128 stands for zero in the data rows.
Here are some points, one per row:
[ 94 125 130 136 125 142 102 100 110 142 110 133 146 112 127 182 144 124
 143 115 157 156 120 100 179 148 134 148 153 127 113  87 143 173 116 161
 131 134 138 118  65 117 141 132 141 167 153 144 130 140 106 149  87 135
 157 111 134 161 137]
[172 137 137 120 118 119  66 137 166 133  99 124 137 160 124  95 109  94
 129 113 132 143 147 191 117 147 130  54 123  90 113 131 112 129 105 134
 119 137 150 139 110 127 121 121 137 140 135 124 143 104 137 105 102 136
 153 166 150 145 154]
[ 81 138 150  72 127 125 164 153 139 133 133 106 163 101 134 134 119 150
 136 101  96 118 163 109  95 144 143 113 112 121 106 113 146 108 147 105
 120 126 142 144  84  79 129 123 141 109  81  88 134 125 138 130  81 144
 138 141 120 119 122]
[106 127 173 148 135 131 161 147  76 132 140 114 134 154 152 136 106 158
 142 142 168 170 136 155 131 113 113 131 120 157 137 121 154  92  89 160
 146 145  89 134 152 126 112 119 150 129 114  88 133 148 132 123 122  96
 161 144 139 132 146]
[171 109  98 146 192 127 121 114 110 162 136 113 110 144 158 121 162 126
 141 137 119 101  99  72  95 154 115 114 139  93 129 122 142  79 153 126
 157 135 160 157 146 148 134 113 150 129 137 158 128 146 142 114 104 131
 181 163 122 121 127]
[130 136  86 144 139 112  85 136 135 151 108 117 135  92 131 129 175 135
  88 102 123 144 130 149  99  77 101 146 128 130 133 111 115 127 107 123
 123 144 110 123 106 124 158 169 133  97  97 126  96 172 150 145 132  86
  95 124 156  88 158]
[130  78 136 143 152  97 105 151 147 187  96 157 109 107 125 104 153 126
 156 124 158 129 113 171 145 146 161 147 136 138 133 107 122 130 155 138
 154 131 107 112 130 127 131 118 115  89  87 131 147  98 139 146 117 139
 114 111 109 137  98]
[114 128 103 129 123 139 143  94  99  88 140 130 133 109 131  86 150 136
 151  99 173 103 115 178 127 165 111 119 148 108 131 128 130 108 181 128
  94 150 136 108 140 108 111 161 111  92 155 104 118 112 118 181 156 134
 116 109 146 141 141]
[177 111 132 133  81 110 167 107 141 140 123 141 151  86  99 152 102 148
 130 137 116 106 104 141 145  69 138 112  76  89 115 129 135 102 124 116
  92 131 150 140 119 132 110 115 118 111 148 128 152 140 114 138 164 109
 198  91 121 118 103]
[ 80 122 128 155 174 152 153 135 118 109 156 119 130  92 100 100 150  78
 134 128 134 104 132 118 172  88 155 110  98 146 121 144 118 106 109 133
 126  92 135 111 166 130 145 101 135 153 150 146 180 130 152 131  93 172
 126 122 174 121 154]
[135 106 141 109 113 140  92 134 150 153 154 124 129 167 147 120 122 147
 123 161 156  88 104  95 170 116 159 144 134 132 102 178 149  77  99 110
 111 117 126 112  89  88 125 154 136 187  93 125 109 156 131 111 158 144
  99 101 145 145 141]
[120 131  94 123 103  97 170 151  95 108  84 115 126 160 148 129 146 154
 122 124 142 125  97 123 166 143 176 145 128 105 150 115  64 164 105 111
 134 117 175 151 136 134 117 117 110 107 100 142 121 147 134 103 147 141
 117 148 142 148 147]
[120 142 107 126  99 136 145 110 121 158 156 104 105 134 169 130 101 108
 131 105 145 131 110 144 148 149 102 134  94 138 136 129 137 131 133  99
 132 149  91 148 132 102 171 116  45 162 154 143 155 110 110  97 118 145
 110 143 153  82  93]
[111 126 121 113 144 145 148 175 108 123 173 156 137 162 143 154 153 105
 124 159 159 107 136 174 116 140 135  93 130 115 107 128 120 162 103  93
 153 124 127 145 102 165 153 143 147  74 169 171 135 119 104 148 131 119
  98  85 100  89 109]
[177 173 132 194 100 129 123 151  98 125 153  87 162  94 146 110 124 135
 115 134 127 133 133 115  99 128 119 117 109 145 140 124 149 147 151 162
 138  86 170 126 104 127  97 167 141 155 109 137 175  93  97 100 131 115
  81 113 120 127 115]
[144 140 139  61 149 111 136 167 133 122 104 109 118 105 114 114 137 143
 143 151 104 168  71 124  82 104 133 123 141 108 108 153 135 161 119 116
 124 134  82 113 129 154 141 132 123 188 149 116 149 159 128 164 148 123
 102 164 141 181  92]
[149 119 115  97 132  99 128 121 130 128 122  92 159 135 167 130 117  97
 129 147 142 136 149 121  81 116 143 180  94 144 167 153 137 112 104 136
  89 135 134 112 103 153 117 121 147 123 154 134 103  70 149 148 113 132
 126 160 123 132 117]
[113 130 139 137 136 145 141 142 140 137 107 155 115 133 142 148 106 106
 129  97  90 109 146 163 161 100 150 145 139 166 159 127 147 129 196 122
 133 165 131 114 111 165 104 155 149 149 140 174 128 163 122  72 155 141
 122 147 106 142 143]
[ 95 147  87 159 126 124 135 138 171 118 129 107 114 161 135 166  50 141
 154 113  99 129  91 110 152 127 109 109 149 134 131 103 162 130 122 146
 104  96 120 134 165 146 156 176 139 116 109 149 123  83 154 173 143 142
 117 110 155 131 135]
[117 147 113 126 117 117 142 145 119 150 122 112 111 171 161 163 147  84
  77 147  95  92 145 134 107 134 111 128 140 148 126 147 100 156 160 157
  75 111  83 125 166  62 137  95 147 128 140 119 152 120 133 100 122 104
 147  86 134 183 120]
[101 156 134 137 103 111 123 107  77 141 140 152  93 140  78 112 114 117
 128 130 118 103 107 122  89 151 193 139 110  78 130 114 113 103 125 169
 158 119  93 119 104 139 143 121 141 132 161 118  83 101 124  95 146 117
 125 150 143 112 128]
[124 129 170  99  90 152 126 102 126 127 140 147 132 122 134  95 170 143
 175  98 165 132 120 117  76  85 105 139 156 147 132 142 136 192 152 118
 126 103 112 186 137 131 130  93 124 119  95 167 104 107 128 129 175 129
 139 111 125  95 166]
[102 105 131 187 117 118 132 111 130  90  91 119 121 143  93 135 110  75
 146 123 137  94 101 151  99 134  95 153 148 139 143 145 117 141 115  76
 166 137 135 151 131  98  81 120 141 162 109 111 137 156 141 162 113  92
 120 145 109 104  91]
[144  53 112 108  96 159 135 127 129  97 130 169 145 121 110 139 105 106
  91 127 132 142  97 112 113 150 129 129 142 138 113  85 164 138 125 130
 123 104 130 100 161 158 135 135 115 119 107 108 143 139 142  69  98 107
 102 134 123 152 149]
[120 103 130 120 158  83 116 137 179 113 190 149 139 113 101 156 129 174
 147 143 131 147 143 168 141 130 139 158 133 126 128 144 130 115 135 138
 129  82 148 173 166  98 143 183  97 133 124 107 107 152  71 123 127 113
 136 159  78 118 152]
[141 128 136 133 112 117 124  96 151 111 151  66 136 113 147 129 215 126
 146 157  85 153 151 136 172 145 140 114 122 122 110  88 164 128 136  99
 108 132 104 123 153 148 108 109 155 129 132  96  83 104 133 114 155 131
 109 137 117 125 120]
[139 148 153 132 145 106 133  70 119 136 160 132  92 139 161 130  85  99
 122 116 138 145 144 106 126  71 145  79 148 135 114 125 125 121 136 103
 120 123 187 101 122 126 146  93 120 102 128 109 105 144 110 139 126 111
  90 147 112 180 100]
[139 112 128 168 115 164 133 132 166  64 141 142  96 143 129 165 162 136
 115 112 119 164 148 113  75 143 158 118  82 152 136 136 106 109 131 124
 144 171 151 140 117 117 154 129 121 159 137 118 132 116 151 151 146 128
 158 110 151 143 125]
[142 153 130 147 119 139 114 197 130 138 131 138 143 116 120 133 108 117
 115 136 149 140 102 114 125 143 132 118 120 140 131 137 105 156 155 126
 132 157 110  56 174 123 114 107 127 110 116 144  64 147 101 160 117 182
 165 142 118 108 140]
[129  81 151 181 114 120 123 146 112 118  73 133 118 122 113  99 118 156
  90 152  98 143 177  69 151 121 136 100 183 147 126 136 128 125 118 110
 106 132 113 151 102 120 149 144 132 127 177 146 135 120 118 139 108 129
 149 153 131  98 135]
[ 96 111 127 110 137 121  89  99 134 132 154  98 124 113  84  92  83 187
 116 168 125 107 145 133 120 152 115 162 113 136 114 150 124 169 143 136
 162 178 167 127 152 139 116  99 139  88 140 161 133 149 141 120 137 111
 111 112 150 139 127]
[123 133 110 109 100 137 112 137 132 133 147 177 127 115 138 131 119 144
 165 154 137 146 168  96 164  91  72 138 121  86 162 138  83 142 154 129
 154 129  96 121 120 139 101 163 122 121 155  99 130 146 166  93  91 147
 126  99 121 140 114]
[146 134 103 119 157 109 169 120 150 160 137 136 135 171 100 117 152 131
 131 131  97  99 150 112 120 130 116 122 181 145 145 126 136 147 109 159
 133 146 148  93  86 171 105 118  93 149 107  61 142 124 107 122 110 146
 140 100 148  99 154]
[140  97 119 131 164 150  97 140  74 111 123 156 126 117 132 118 111 118
 152  99  77 149 139 136 129 138  57 160  98 115  99 127  95 108  90 137
 121 127 102 149 125 107 109  93 111 117  87 136 103 134  96 136 170 159
 106 112  90 140 135]
[134 168 150  40 128 151 126  82  88 135  66 175 122 151 114 137 146 115
  84 141  98 154 125 136 168 140 105 128 119 157 104 148 133  99 133 155
 144 121 179 145 172 136 127 168 145 141 112 130 134  93 140 142 132 147
 131 136 134  75  86]
[149 204 149 146 126 141 139 100 167 134 132 183 144 104 126 133 108 164
  99 126 134  96 138 119 142 184 115 157 138 127 153 120 115 113 103 103
 103 104  95 124 136 157 139  90 142 119 125 125 173 136 144 158 119 119
 109 146 115 138 141]
[130 148 145  98 169 162 121 124 165  97  87  48 120 115 101 110 128 132
 117  89 161 129 142 110 136 120 146 111 134 113 139 125 145 109  97 148
 152 113 108 109 124 118 125 123  97 106 151 148 118 133 133 107 140  82
 164 105  81 129 121]
There is one direction along which these points spread out most. Where along it does each point below lie, from 0 to 99? 50 is the average, and the first point above lies past it. One standard deviation of the points above along it is 16.
[149 119 115  97 132  99 128 121 130 128 122  92 159 135 167 130 117  97
 129 147 142 136 149 121  81 116 143 180  94 144 167 153 137 112 104 136
  89 135 134 112 103 153 117 121 147 123 154 134 103  70 149 148 113 132
 126 160 123 132 117] 64
[114 128 103 129 123 139 143  94  99  88 140 130 133 109 131  86 150 136
 151  99 173 103 115 178 127 165 111 119 148 108 131 128 130 108 181 128
  94 150 136 108 140 108 111 161 111  92 155 104 118 112 118 181 156 134
 116 109 146 141 141] 25
[139 112 128 168 115 164 133 132 166  64 141 142  96 143 129 165 162 136
 115 112 119 164 148 113  75 143 158 118  82 152 136 136 106 109 131 124
 144 171 151 140 117 117 154 129 121 159 137 118 132 116 151 151 146 128
 158 110 151 143 125] 61
[106 127 173 148 135 131 161 147  76 132 140 114 134 154 152 136 106 158
 142 142 168 170 136 155 131 113 113 131 120 157 137 121 154  92  89 160
 146 145  89 134 152 126 112 119 150 129 114  88 133 148 132 123 122  96
 161 144 139 132 146] 50
[123 133 110 109 100 137 112 137 132 133 147 177 127 115 138 131 119 144
 165 154 137 146 168  96 164  91  72 138 121  86 162 138  83 142 154 129
 154 129  96 121 120 139 101 163 122 121 155  99 130 146 166  93  91 147
 126  99 121 140 114] 40
[146 134 103 119 157 109 169 120 150 160 137 136 135 171 100 117 152 131
 131 131  97  99 150 112 120 130 116 122 181 145 145 126 136 147 109 159
 133 146 148  93  86 171 105 118  93 149 107  61 142 124 107 122 110 146
 140 100 148  99 154] 65
[ 80 122 128 155 174 152 153 135 118 109 156 119 130  92 100 100 150  78
 134 128 134 104 132 118 172  88 155 110  98 146 121 144 118 106 109 133
 126  92 135 111 166 130 145 101 135 153 150 146 180 130 152 131  93 172
 126 122 174 121 154] 71
[120 131  94 123 103  97 170 151  95 108  84 115 126 160 148 129 146 154
 122 124 142 125  97 123 166 143 176 145 128 105 150 115  64 164 105 111
 134 117 175 151 136 134 117 117 110 107 100 142 121 147 134 103 147 141
 117 148 142 148 147] 45
[172 137 137 120 118 119  66 137 166 133  99 124 137 160 124  95 109  94
 129 113 132 143 147 191 117 147 130  54 123  90 113 131 112 129 105 134
 119 137 150 139 110 127 121 121 137 140 135 124 143 104 137 105 102 136
 153 166 150 145 154] 68
[117 147 113 126 117 117 142 145 119 150 122 112 111 171 161 163 147  84
  77 147  95  92 145 134 107 134 111 128 140 148 126 147 100 156 160 157
  75 111  83 125 166  62 137  95 147 128 140 119 152 120 133 100 122 104
 147  86 134 183 120] 72
[101 156 134 137 103 111 123 107  77 141 140 152  93 140  78 112 114 117
 128 130 118 103 107 122  89 151 193 139 110  78 130 114 113 103 125 169
 158 119  93 119 104 139 143 121 141 132 161 118  83 101 124  95 146 117
 125 150 143 112 128] 56
[140  97 119 131 164 150  97 140  74 111 123 156 126 117 132 118 111 118
 152  99  77 149 139 136 129 138  57 160  98 115  99 127  95 108  90 137
 121 127 102 149 125 107 109  93 111 117  87 136 103 134  96 136 170 159
 106 112  90 140 135] 18
